In the rows, 128 means zero.
A single turn carries every row of the set below to another of its rows. Some are shown first; where does it send the rows asked next?
z873: [142  77 112 139 104 147 147 155 122 127 165 134 118 111 119 115 165 111
 108 138 104 127 122 145 130]
z278: [125 139 123 134 100 155 129 158 142 143 142 128 135  87 122 140 151 134
 111 126 117 110 151 159 108]
z413: [114 115 122 129 110 176 153 138 137 143 138 118 160 119 123 129 148 111
 130 139 113 130 138 160 132]
z933: [133 139 107 149 115 148 152 149  98 146 128 128 127  92 109 139 155 150
  99 152 111 124 148 121 116]
z702: [131  82 120 140 107 142 148 136 127 137 130 122 167 116 120 135 150 130
 104 143 112 120 120 129 127]
z243: [103 102  92 144 115 164 164 138 133 128 136 109 147  99  96 124 160 124
 121 130 120 131 126 138 132]
z357: [133 133 115 157 127 161 159 148 137 120 160 139 138  99 135 115 151 110
  84 126 131 111 125 132 120]
z593: [ 92 116 114 140 104 149 181 144 126 131 161 129 133 116 115 123 156 149
 103 155 123 135 170 138 135]
z42: [127 128 136 145 104 133 145 152 137 137 139 140 150  93 109 127 154 145
  85 138 136 102 114 149 121]
z279: [ 91 113 116 135 108 148 144 138 117 134 157 133 115 109 117 124 125 119
  98 135 111  93 144 107 136]
z346: [107 100 116 128  95 133 157 131 121 130 154 135 123 135 115 134 147 158
 103 160 116 122 161 148 143]
z564: [110 121 127 153 113 157 139 154 127 132 128 147 117 114 118 111 179 133
 100 138 104 109 119 147 118]
z372: [136 101 120 157  91 178 155 143 118 112 147 132 133 120 111 121 160 106
 110 152 127 104 145 153 144]
z790: [134 124 126 135 105 147 134 152 132 129 168 122 129 101 114 131 148 158
  92 118 109 116 119 172 136]
z773: [117 111 112 122 114 153 141 142 106 152 153 121 115 102 113 109 160 119
 125 124 124 140 130 135 109]
z407: [110  99 114 140 108 140 169 143 124 147 140 126 127 121 132 119 149 164
  94 141 133 126 157 123 138]
z98: [134 128 100 140 101 143 160 161 136 128 149 114 133  74  97 133 150 144
  98 121 127 105 142 150 137]
z119: [137 125 124 126 111 120 176 159 130 149 142 116 126 100 111 102 141 129
 114 126 109 117 130 152 130]
z728: [ 94 103 113 151 102 147 148 149 134 123 143 126 114 135 128 119 149 155
 108 138 118 132 162 149 131]
z695: [125 125 135 143 114 137 152 135  92 145 150 121 153 113 102 118 127 124
 107 135 131 144 138 140 115]
z365: [105 108 120 133 106 135 165 152 143 149 142 144 125 130 135 117 143 139
 111 157 129 135 155 149 134]
z749: [119 142 132 153 108 162 176 133 113 123 156 130 134 113  97 115 144 147
 100 142 109 115 125 167 143]
z794: [142 127 105 111 117 142 164 129 122 130 172 134 134  92 117 127 153 111
  93 131 122  97 135 132 132]
z637: [138 114  99 124  97 145 152 139 113 134 144 123 165 127 102 131 154 126
 127 155 119 138 127 145 143]
z946: [149 113 111 140  91 146 147 148 121 129 140 135 126 107 119 138 143 132
 110 135  82 101 162 158 134]
z77: [152 132 110 141 117 151 127 139 126 125 138 128 122 118 137 133 128 119
  99 128 133  98 136 140 125]
z234: [137 148 110 136  94 153 136 161 121 127 158 140 139  98 104 139 175 145
 100 155 125 116 134 154 131]
z581: [122 118  98 143 108 139 147 156 115 128 167 136 109 119 120 124 116 124
 100 152 114 119 131 115 152]
z155: [126 139 107 135 116 144 131 134 102 102 168 117 133 110 107 128 164 128
  93 126 116 107 138 126 113]
z422: [102 133 116 146  95 140 153 156 119 116 162 127 125 127 112 105 130 112
 112 150 126 103 140 113 138]
z497: [123 145 114 135 127 138 137 137 127 109 166 127 123 117 108 131 127 108
 100 135 118 118 127 165 126]
z928: [109 136 111 139 103 175 145 147 113 136 171 132 110 124 136 111 129 127
 109 136 119 114 139 116 145]
z716: [123 106 118 160 116 166 156 129 101 130 136 123 136 102  96 143 120 120
  94 138 126 118 152 149 142]
z250: [112 121 132 137 101 145 151 148 118 136 180 143 136 121 135 115 120 115
  98 140 102 114 143 116 134]
z84: [120  98 102 149 122 168 135 139 113 130 142 112 148 121 115 138 146 144
 104 125 102 145 122 147 143]

z372 moves to z695
z497 moves to z794
Where do these go?
z243 moves to z413
z278 moves to z234
z250 moves to z581
z749 moves to z119
z407 moves to z728

